Rotation paths and how fast each direction turns (degrees per step)
Each turn is a multiple of 5 degrees from 10 to 175, or 0.
Each row of a path follows its step; steps can be skipped.
path 1
step 1: [ 12.3  -6.9  -6.7 -18.5 -45.2  14.9  -0.9  -8.8 -21.5  -5.5 -17.6   5.9
  51.3   3.6   8.0  -2.7  -8.7 -10.6  -5.8 -11.3 -33.1  -7.6  26.2 -17.7
 -14.9 -34.3  21.4 -11.6  12.9 -30.2  -3.7  21.8 -21.6  16.2  27.3  26.4
 -41.7   9.8  27.1 -21.4  25.8 -26.5 -21.3 -37.7  29.8  16.7 -56.0 -23.7
  14.2]
step 3: [ -5.2 -19.7 -15.4 -22.5  -5.0 -38.1  -7.2 -35.5  45.1  -2.7  12.1  -1.4
 -23.0 -19.1  19.0   1.4  11.1   7.0 -13.9  56.7  37.4   6.8  18.1   6.8
 -26.6 -25.6  45.1  -9.5  26.5   1.9   1.0  54.3  -8.8 -27.5  10.0  -0.3
  21.1   2.3  43.8  -8.5 -16.4 -36.4 -22.3   0.3   4.1  -1.7 -15.4  12.5
  19.8]
step 7: [  9.9 -23.4 -18.4 -23.1 -28.9 -28.9  -2.0  22.6  16.8 -19.7 -24.2   5.9
  29.0  -8.6  20.4  22.3 -15.9 -30.9   7.2  43.1  -1.5  -0.4   4.5  11.4
  14.8   7.6  25.5  -4.5  51.4 -27.1  32.9  35.5  25.2  25.7  32.2  33.2
  -0.6   0.5  -7.9 -22.2  37.0  22.3 -19.1   0.0   5.3  28.1 -40.7 -21.2
  17.7]
step 10: [ -6.0 -13.3 -18.2 -25.3 -48.6   0.9 -32.1  -2.9  20.8  -5.7 -16.8 -35.3
  20.2  25.6  21.0  -0.2   2.3 -16.0 -11.7  40.1 -18.8  -3.5  26.8  18.4
  21.8  29.4   1.0 -15.5   4.3 -27.1   1.8  48.3 -20.5   4.9  28.1 -12.8
   6.2  -0.9  23.0  -4.0  -1.7 -19.6 -16.3 -15.8  61.7  15.5 -50.5  -1.8
  19.3]
step 12: [ 24.9 -24.3   5.2 -28.0  11.9  -0.7  19.8   7.9  37.2   2.5  28.4  16.7
   7.4 -10.0  19.3  16.3 -11.8   8.1  21.8  49.5  32.9  46.8  25.2 -40.4
 -37.6 -17.9 -11.5 -42.5   9.1  27.3 -15.6  41.1   5.5  14.3   4.0  14.9
   4.2 -21.4  12.3 -18.6  -4.2 -26.3   7.7 -10.1  -8.4  -0.3 -19.0  21.4
  43.1]
step 23: [ 12.4 -52.5  -3.6  -1.2 -37.1 -28.8 -12.0 -25.8   7.6  13.0  13.1  -2.7
  46.9  16.0 -28.0 -12.9 -18.2   3.1   5.6  12.6 -27.6  -5.8  17.2  11.8
 -30.4  -2.2  12.5  -6.7  -7.7   7.8  11.5  -1.1  -4.7  15.8  17.7 -13.4
   7.9  37.0  26.0 -18.0   7.0 -17.9 -39.2 -49.3  30.9 -42.1 -51.1 -15.1
   7.7]
step 24: [ 27.0 -16.0   4.3  15.4   2.7 -24.2   4.6 -26.5  13.4 -19.3  -0.4  31.1
  34.6 -15.8  34.8 -23.6  -7.1 -12.3  20.8  33.4 -25.4   8.9 -27.7 -27.1
 -46.0 -12.9   4.3  -8.1  -0.7  57.7 -13.5  20.9 -11.7   3.0   6.0 -16.1
  10.6 -35.3 -15.4 -21.8  12.7 -14.2   1.6 -32.1  43.4 -20.6 -32.0  27.4
  22.5]
step 25: [ -3.2 -15.5 -16.3 -24.8   1.2 -26.2   5.0 -10.1  35.3 -10.9  10.3   5.1
  -3.0  15.6  38.0  -7.5   2.1  33.4 -12.7  21.4  20.3  23.2 -10.7  -4.6
  12.9 -10.9  49.7  -7.5  12.6  -4.4 -18.4  24.5 -14.7 -24.5  31.7  10.2
  49.7 -35.1 -20.9 -31.2  26.2  -9.8  -1.0 -20.6  -2.1   5.5 -34.6   4.7
  67.6]
[ -2.6   1.4  -8.1   1.2   1.3   1.0   3.5  -8.2   1.1  -5.0 -11.1  13.4
   4.2  -1.5   4.7  -7.9   1.2   5.7 -10.9  -4.6   1.2  -3.3  -9.8  -5.0
   1.3  -0.5   9.1  -2.6   6.1   2.5  -8.5  -7.0  -0.1 -13.9   4.8  -4.0
  -2.5  13.0   2.8  -7.0   6.7 -10.0   7.8  -1.3  -8.6  -1.7  -4.3  -6.0
 -15.7]  10
[ -1.8   2.9   0.7  -1.9 -17.1   7.4   3.4  12.1   1.0  -0.7   3.9 -11.5
  -1.1  -6.4  -3.3  -2.0 -10.9  -0.4  -2.9  -4.0 -17.9  13.6  -7.7   4.6
  -1.0   2.9   2.3   6.7   8.3  -0.1   3.3   3.4   8.5  -8.0   6.1   0.7
   2.5  -2.0   9.7   0.6   9.6  -7.4  -2.6   1.7  -1.3 -10.1   7.2  -3.5
  -0.5]  115
[  6.1  -1.3  -2.8   0.6   4.7 -14.0 -14.4  -7.8   1.2  -5.5   3.2   9.0
   4.4  -5.7  -2.1  -0.9   0.1   8.9  -3.3 -13.1 -11.1  -5.2   2.2  -2.4
   0.0  11.5   2.8   6.6   4.5   3.0   4.9   1.5   2.8   6.9   7.5   8.0
  -4.2  -1.3  -1.7   8.0  13.9  12.8   7.3  -5.7   3.3  -7.7   2.1   1.2
   7.4]  45
[  8.0   9.8   8.3   5.0   5.5   0.5   3.0   2.1   9.0  -5.5 -11.5  -0.1
   9.8   3.2   6.5   3.3   2.5   3.1   9.5   1.1  -9.0   0.9   5.8  -1.9
  10.9   4.3  -2.7   1.9   2.5  -9.2  -3.7  -0.5   6.9  10.3   5.9   1.7
  13.4   7.2   3.3  11.3  -7.8  -6.4   5.8   7.6   2.8   6.4   5.3 -13.5
  -4.2]  35
[ -7.2  -5.1  -3.6  -7.1  -3.1  -2.4   1.2  10.2   1.8  -1.7  -7.6   2.3
  -1.4  11.3  -1.3 -11.3  -3.9  -0.9   0.5  11.0   4.8   2.8  -0.7  -7.2
   5.8  11.3 -13.2  -0.5   0.6  14.0   3.9   8.6  10.5  -0.2  -6.2  12.9
   0.9  -6.0  -5.3  -4.2   2.6   2.6  17.5   2.4   3.0   1.3  -2.3  -2.3
  -5.8]  145
[  1.9  -1.2 -12.2 -14.5   4.7  13.5   4.6   4.0  -4.9   0.3  -3.4  12.5
   0.0   2.2   1.3   9.3   4.2  -3.3   1.1  -3.5  -2.4  -2.9  14.6   0.5
   2.5  16.2 -10.9  -1.6   2.3  -6.5   3.4   0.7   2.6  -6.1   5.5 -12.2
 -10.4  -8.8   3.2   7.3  -0.6  -7.1  -5.6  -3.3   0.9  -3.8  -0.4   3.0
  -2.5]  35
[ 12.0   2.6  -4.5  -3.0   1.6   0.1  -1.4  -3.1   3.3   3.5   7.5  -5.8
   8.4   3.3  -1.5 -11.5  -3.5   0.2   3.7   0.5   4.3   4.1  -1.6   5.6
   4.2  -1.9  -3.3 -18.5   2.2   7.1  -1.5  -1.0   3.9 -13.7   3.9 -18.8
   8.0   7.4  -4.0   8.3   1.8   6.8   8.2   1.2  12.1  -2.2   3.5   6.8
   7.4]  55
path 2
step 2: [ 13.7 -31.5 -10.1 -16.1 -11.7 -26.5  35.6 -28.8 -74.0 -10.8   3.3   9.2
   7.9  30.4  -5.5   3.0  12.9  -0.1   7.3  -6.6 -16.3  -5.8  -5.4 -32.1
   0.6 -31.4  14.0 -22.2  -1.2  -4.6  18.4 -26.6 -27.8  -8.9  51.6 -22.2
  40.6  28.9   9.2  52.1  11.2 -13.7  -9.6  11.6 -25.8  14.9  12.3  30.7
   1.6]
step 3: [-39.1   2.0   4.5  46.9 -41.3 -23.4  -1.5   5.7   2.4  18.5   4.5 -28.0
 -24.9  41.2   0.2  22.5  14.9   3.0   2.7 -30.4  -1.1 -12.1  22.3  -8.4
  34.8  -6.5  16.9  -9.2  37.3 -24.9  -9.0 -45.7 -12.2  32.9  31.0 -15.2
  39.8  22.6  26.3  38.7  10.3 -34.1   4.9  -2.4 -23.8  12.3  19.9  17.4
  -2.5]
step 4: [-25.9  49.9  12.6  62.2 -14.9 -41.3  31.4  31.5 -24.3  -7.9  -3.2 -15.4
  18.0 -14.4  21.4  22.6  -2.6   8.9  18.7  10.6 -36.3  14.5  12.5  -9.2
  61.1 -12.5  -3.4 -17.0 -12.6  -9.4  -0.7 -16.6 -19.0  -0.4 -10.9 -21.1
  19.2  -2.7  45.4 -19.5  10.5 -27.0 -27.3  29.3 -18.1  -1.4   8.1  -4.5
  -2.0]
step 5: [  1.9 -20.0 -24.8  36.8 -27.7 -30.5   4.5 -23.8 -13.2 -13.6   0.1  -0.5
  14.7 -47.3  21.5 -10.0  19.1 -15.0   5.6  -2.9 -38.1  26.3  23.0  26.6
   3.9   4.3  24.5 -35.7 -43.6 -11.3  36.5 -31.6  28.8 -13.1  17.4 -43.1
  43.7 -14.5  25.7 -11.8 -28.7  -1.4 -20.5  23.0 -11.5  23.7   3.0   9.8
 -11.3]
step 7: [ -7.3  23.0 -12.6 -16.4   0.2   0.6  28.0 -19.8 -37.7 -35.0  16.9 -36.2
  -4.7  19.5  13.5  25.0  44.1  -8.4 -17.2   7.4   2.3  -8.7  13.0  -6.0
   4.2  -9.3   0.1  -2.8 -33.6 -42.8 -17.0 -24.5   2.0  21.3  -5.7 -31.4
  15.4  47.2   1.1  -6.4  13.4 -51.9 -54.5 -23.2 -37.3 -27.5 -16.7   9.6
  11.8]
step 8: [  4.2  30.7 -33.6  23.6 -23.3 -37.1 -13.3 -44.3 -47.6  32.4   7.3 -28.8
   9.5   0.7  28.7   1.8  24.8  -9.7 -14.9 -17.3 -13.8 -10.4 -34.3   0.5
  24.2  16.1 -21.7  13.7 -11.3 -34.9 -29.2 -24.4   8.6  -0.8  16.9 -34.7
  -3.1   6.8  14.2   7.9  -6.5 -37.2  16.5  14.5 -25.5  -8.8 -30.6  51.3
 -20.3]
step 14: [ 20.7 -38.8 -23.1  27.7   5.1 -38.7  34.9 -20.7  -6.9   8.0  10.4 -33.1
 -24.2  -2.5  31.8   4.9 -18.0   7.4   9.8  -8.7  14.9 -15.5  -1.3   2.7
 -10.4 -17.3  16.4 -14.4  -3.6  -7.3   0.1 -40.1 -23.2 -19.2  29.4 -30.3
  10.6  -8.2  33.6  19.9  34.8  -4.5 -22.3 -30.7 -66.1  16.4  23.4  44.1
   2.8]
step 23: [  2.7  20.0  -5.1  21.0  43.2 -10.3  10.7  25.8  -7.5 -39.2  51.0 -43.5
   2.7 -14.0  25.0 -14.0   9.3   0.1  -2.2 -23.1   7.7 -12.6  48.8  -5.1
   5.8  16.9  28.6  -6.5 -13.3 -21.9  11.5 -14.6  30.7  19.7  11.5 -15.5
  32.6  21.5  -4.1  -5.3  11.3 -31.2 -17.0  28.7 -64.5  31.0  10.4  -6.3
  17.0]
[  0.0  -3.7   7.7   1.4   2.0  -7.6  -5.2  -1.9  -3.8  -0.8   3.0  -0.8
  -3.3   9.8  -3.0  10.2  -9.7   8.9   4.9   1.3   0.5  14.2 -11.5 -10.4
   1.6  -4.6  -4.4  -1.3   7.2  -3.2   1.0 -13.2  -2.1  -3.3   2.5  -2.8
 -12.4   5.4  -2.2  -2.6  -2.9 -10.3  13.7  -9.5  -0.3   1.4   7.3  13.3
  -5.1]  60
[ -2.1  -0.1   5.8  -1.2 -11.2 -17.4  -5.1   3.8  -5.8  -5.9  11.6   8.2
  11.3  -5.4  10.1  -7.8  -2.6   1.6  -1.7  -1.3  -8.2  -2.5   0.2  -3.6
  -3.7   9.8   3.8  11.4   1.8   9.2  -0.8   8.5   2.5   6.1  -1.9  -3.8
  -6.3  -7.4  -9.3  -0.6  -8.6  -7.2  -7.0   0.3   5.2   3.8   4.6   8.5
   6.7]  95
[  9.7  -9.0   0.5 -11.5  -2.6   6.9   2.6  -1.2  -7.0 -10.9   4.1   8.3
  13.5   3.5   2.7  15.0  10.2  -0.1  -6.5  -2.3   2.8  -7.5   2.6   2.0
  -2.6  -0.2   2.1   1.5  -3.1  -2.1  -0.4 -12.4   6.0   1.3  -0.9  -4.0
  -1.8  -4.9   3.5  -6.4   3.7  -4.3  13.2   0.8  12.3   1.2   5.7 -14.2
   4.4]  70
[ -2.2 -16.4  -9.9  13.8  -0.8  -8.7  -2.0 -11.9   6.5  15.9   4.9   1.9
   0.9  -2.3  -4.0  -2.7   0.2  -1.1  -6.7  -0.7  10.2  -4.5 -10.0   1.3
  -6.3  -0.4 -10.0   8.9   0.7   1.7   4.5  -5.5   7.2  15.0   0.4   3.8
   4.2  -2.9   5.3   2.5   2.9  -1.2   1.0   0.1   2.2  11.2   1.5  -3.1
  -4.8]  130
[ -1.9  -1.6  -9.6  -7.3   4.2   1.4   4.8   9.6   5.0  -8.9   3.2 -14.4
  -6.6  -4.5  12.3   1.1  -3.3   3.4   0.5  -5.4   2.8  -4.1 -16.7   9.9
   0.3   6.6  -1.2   6.4  -1.4   8.3  -4.9  -6.2   9.0  -8.6  10.6   3.1
  -7.8   3.3  11.6  -0.2   1.6   2.0  -9.6  -3.7   9.4  -0.4  -0.2   4.9
  -1.9]  10
[  2.2  -4.2 -11.2   4.1  -4.8   5.9   4.8  -1.8   4.0   1.3  -4.8  -0.8
  14.9  -4.3   9.7  -5.8   1.8   4.2  13.3  -0.5  -9.5   9.3  -3.4  -2.9
  -6.8  -5.0  -9.3  -3.4  -8.4  -4.9  -7.5   8.0  -0.6  -1.9  -3.8   3.9
  -0.4   2.6  10.7   2.8 -16.6   8.2  11.7  -3.3  -0.1   0.0   8.8   0.6
   6.5]  90
[ 14.1 -12.3  -0.1   0.1   5.3   2.6   8.8  11.0  -7.0  -6.1   4.9  -3.3
  -3.0  -2.5   5.0  -4.5  -7.1  -8.3   6.8  -3.3   3.8   4.2   2.0  -3.1
   0.1  -1.4   2.2   0.4  -2.8  -2.8  19.7   0.5   2.0   3.5   0.7   2.5
   9.0 -13.5  -6.2  -2.6   0.0   9.4   5.4 -12.8  -3.1   4.9  -9.7   8.6
   0.2]  85
[ -2.2   1.6   4.7   1.0   1.2  -4.5   7.7 -16.1   0.3   2.7  -6.1  -0.9
   0.5 -13.3  -7.7   4.8  -6.1   9.9  -0.6 -13.2  -6.5   6.0  -3.8  -5.9
  -6.0   6.8  -3.9  -6.0   0.4   2.1   2.4   1.2   7.9 -17.0  -3.5  -7.2
   9.7 -12.1  -4.6  -0.6   7.8   4.5  -1.4   0.8  12.8  -3.4  -2.4   0.2
   3.2]  90
path 3
step 2: [ -5.9 -19.7  37.5 -23.6  -7.2  14.9  -2.4  12.3   0.3   5.7  41.2  -9.7
 -26.1 -21.8 -24.2   0.3  14.6  15.5   1.4  40.5  12.8 -14.9  17.5   5.8
 -16.3 -22.8   6.2   0.7  12.4  24.9  -3.4  22.9  -9.5  10.4  42.2   0.9
 -12.9  17.7  48.1 -21.9   4.6 -12.9  17.8  -5.3  32.9  41.4 -10.2 -59.4
 -22.7]
step 3: [ -3.0  -3.7  29.1 -38.2  -5.0  64.5  18.2 -13.3   2.8  12.6  -6.4  24.3
 -24.5  11.4 -19.5  11.3  24.7  27.7   0.1   0.0 -42.8 -12.3  23.7  -0.4
 -13.9 -34.0 -18.8  42.2   2.5  27.9  -3.4  10.8   0.0  -5.7  41.5 -18.7
  25.4  35.4   7.2 -23.9   1.4 -20.9 -32.7  -1.9   6.1 -11.4  17.0   2.7
  -1.8]
step 9: [ 20.0  12.9  51.2 -11.3 -33.4  41.0 -13.9 -12.9 -20.2   3.8   0.7 -22.2
  -1.9 -24.5  14.4  28.7 -15.9  20.5   3.5  32.1 -35.7 -15.8  23.2  -3.0
  -2.2  14.6  -0.1  -5.0  20.6   5.9   4.6 -14.2  16.6   2.1  25.8 -41.5
 -51.4  44.0   2.4   8.1 -17.9  16.0 -11.0  12.0  16.8 -10.3  16.3 -38.6
  -0.7]
step 14: [  7.4   5.4 -13.5 -69.8 -35.7  -3.2 -32.8  16.9 -17.9   3.4  25.9  14.6
  17.1   5.1 -27.1   5.5  19.4  24.0  -6.6  -0.2 -28.7  24.1   3.0  21.5
  -2.9  -9.1  10.7  -3.9   8.2   1.7  38.1   8.7  -6.0  20.8 -25.2  -9.9
  -9.6  -2.2  55.5  -6.1  -9.3 -11.2  -0.9  22.9  24.2  37.6  -9.7 -40.9
 -17.8]
step 15: [-18.1  -7.3  35.5 -30.0 -43.5  35.4  16.0 -14.6  -6.4  -0.8  -5.7   9.8
 -27.8  25.1  -3.9  -0.7 -10.5  49.6  -2.0  -1.9 -42.5  43.1 -15.9  28.0
  -5.9 -22.5   1.3  29.7   6.1 -16.5  14.1   8.9  28.7 -19.0  10.7  20.1
  -9.9   5.7  14.0  18.0  -6.6 -12.5   8.0  36.3  26.3 -33.3   6.3 -29.5
 -21.4]
step 22: [  4.2   2.0  20.9 -37.8 -17.1  26.8  -2.5   9.2  15.9   9.0  44.0  27.3
 -12.6  21.9  -8.8  33.0   1.9  -5.8  -2.2   7.0 -10.1  14.3  -9.0  33.8
 -30.3 -16.8  22.2  16.9 -44.0  38.3   7.6  20.8  -0.7 -11.0  21.3 -19.1
  22.7  31.0  12.6   5.5 -35.5 -22.1 -50.8   5.4  20.6 -23.6  27.4   5.1
  -5.6]
step 25: [ 10.4 -21.0  21.9 -17.3 -36.1  18.2 -10.9  -0.7  29.1  -0.1  33.5 -44.8
  -7.0  -1.0  14.7  25.5  13.5 -17.2   8.0  71.8  11.3   1.9  -0.3  25.7
  -9.5  29.5  -5.7   4.1   4.1  12.1   5.8   0.2  12.1 -17.9  38.7 -48.7
 -17.4  15.6  18.5 -10.3   4.2   7.8 -28.8   4.4  22.4 -22.3   5.1 -32.5
   3.5]
step 26: [ 21.8  -3.0 -10.6 -56.8  -4.8  25.5  -8.4  17.1  -6.9   9.0  21.0  13.5
 -16.1 -10.8 -18.6  10.8  33.5   0.9 -11.8   3.8 -15.1  -5.6  -3.6  21.4
 -15.9 -14.1  27.5   5.0  -4.7  12.6  34.3  -0.1   5.1  -7.7  -5.7 -43.5
 -26.4   5.7 -12.4 -43.4  -2.1 -23.4 -85.5   5.6   5.6  -4.8  -1.5  -6.9
 -19.0]
[  3.5 -11.8   2.1   3.0  -0.2   4.8 -13.2  -4.7   3.2   6.1   0.9   0.1
 -10.3  -4.0   5.6 -14.8   4.3  -1.9 -20.8   7.0   0.4   0.0 -13.1  -9.6
  -2.2  -6.0   1.9  -4.4   1.2 -10.0  -5.2   2.2   9.3   0.4   3.0   7.5
  -6.8   0.9   2.6   0.9 -10.6  -1.6  -0.2   0.7   5.6   1.3  -4.0   5.8
   6.1]  170
[-12.4  -5.5 -16.3   8.3  -6.1  -5.6   0.8   7.5   2.4   8.5   4.7   5.0
   3.3  -6.7  -2.2   0.7  -5.7  -5.1   1.5  -3.0  -5.1  -9.1  -7.2  -2.6
  -4.4 -10.4  -4.4  12.6   6.5   2.9  -1.6  -4.5  -2.3   5.4  -8.3   8.0
 -15.2   1.1  -0.6  -0.6   0.9  -2.5   1.6   0.6   2.2   3.9  -2.3 -14.5
 -10.8]  115
[  3.2  -6.7   5.2  -3.8  -0.5   4.2  -3.8  -4.0  -4.9   2.5  11.0   4.9
  -1.8   2.1  -7.7  -8.4  -4.1   6.2   5.2  -7.9 -12.0 -15.9  -0.7  -8.7
  11.8   5.3   0.9   5.3   5.1   5.4   2.5  -3.4  -7.3   1.0  -2.8   0.7
   1.4  -3.5 -11.2  11.0  -7.8   1.8 -15.3   8.4  -8.1  -4.1   6.1   4.0
   6.0]  175
[  5.8   5.2  -0.8   6.3 -12.9   8.8   6.4  -1.5  -5.7   4.1   8.8  11.8
  -2.4 -12.3  -2.3   2.3   5.6   8.2   3.7  -9.4   0.7   2.7  16.7   1.4
  -0.3  -4.3   5.4   0.3  -1.6  -5.5  -2.6   4.3   7.6   0.5  -5.7   3.7
  -1.3  16.2  -6.0   2.4 -10.4  -2.2   8.1  -4.7   9.2  -6.1   1.0   7.5
  -2.3]  60
[ -3.4  -7.1   0.2   8.9  -7.7  -0.8  11.6 -10.8  10.5   5.1  -6.1 -15.3
   0.0  -8.2 -12.6  -9.6  -4.9   5.1   1.5  -2.6  -6.9   6.4  -3.8   2.5
   4.7   6.8  -0.1   0.3   9.9   1.0 -10.1   0.1   5.6  -7.8   3.0 -12.3
   0.5   3.7   2.5   7.1  10.9   3.1  -0.5   3.9   6.8   0.6  -1.3   5.8
  -6.6]  175
